In the data rows, zero lies at 7.5, halfway between 7 and 8.
Here are some points, each followed by its number:
array([5., 8., 5., 9., 7., 8., 6., 8., 9., 5.]) 0
array([ 8.,  5.,  8.,  7., 12.,  9.,  6.,  9.,  9., 10.]) 1
array([ 0., 12.,  5.,  6., 15.,  8., 12., 14.,  4.,  5.]) 2
array([ 6., 10.,  8., 10.,  8.,  8., 10.,  7.,  6.,  7.]) 3
array([ 6., 13.,  9., 11.,  1.,  7., 12.,  7.,  4.,  8.]) 4
array([ 6.,  8., 10.,  6.,  5.,  6.,  8.,  9.,  6., 11.]) 5
array([ 1.,  0.,  3.,  5.,  6.,  7.,  0., 12., 12.,  6.]) 6
array([ 6.,  9.,  0.,  6., 10.,  3.,  7., 12.,  9.,  9.]) 7
array([ 3., 11.,  4.,  9.,  6.,  7.,  9.,  7.,  8.,  7.]) 8
array([ 6., 15., 12.,  9., 10., 14., 14.,  6.,  5.,  9.]) 9
array([ 3.,  0.,  2., 11.,  5.,  6.,  6.,  2., 11.,  3.]) 10
New points follow, each followed by the numbers of its three nearest points above by angle, nearest first.
array([8., 3., 8., 6., 6., 9., 4., 7., 9., 7.]) 6 10 1
array([6., 5., 5., 8., 6., 7., 6., 6., 9., 6.]) 10 6 0
array([ 7., 10.,  8.,  7., 10.,  6., 10.,  9.,  6.,  8.]) 2 3 9
array([ 8.,  9.,  8.,  6.,  9.,  7., 10., 10.,  6.,  9.]) 2 9 5
array([ 5.,  9.,  6.,  9., 10.,  9.,  9.,  9.,  9.,  8.]) 2 8 3
array([ 9.,  8.,  9.,  8.,  5.,  6., 11.,  6.,  5.,  7.]) 4 3 5
array([9., 8., 7., 9., 7., 7., 9., 6., 9., 5.]) 10 3 0
array([8., 9., 9., 7., 9., 8., 9., 7., 6., 9.]) 9 3 5
array([ 7.,  9., 10.,  6.,  9.,  8.,  8.,  8.,  7.,  8.]) 9 2 5
array([ 9.,  5.,  4.,  8.,  5.,  8.,  5.,  6., 10.,  6.]) 10 6 0
array([10.,  8.,  9.,  8.,  8.,  8.,  9.,  7.,  7.,  8.]) 9 3 4
array([12.,  6.,  6.,  9.,  5.,  5.,  7.,  6.,  6.,  6.]) 10 4 7
array([8., 2., 7., 6., 8., 8., 2., 7., 8., 7.]) 6 1 10
array([ 9.,  8., 11.,  7.,  9.,  8.,  8.,  7.,  6.,  9.]) 9 5 1
array([4., 9., 7., 7., 9., 8., 7., 9., 8., 9.]) 2 8 7
array([ 7., 10.,  9.,  8.,  5.,  7., 11.,  7.,  7.,  9.]) 4 3 9
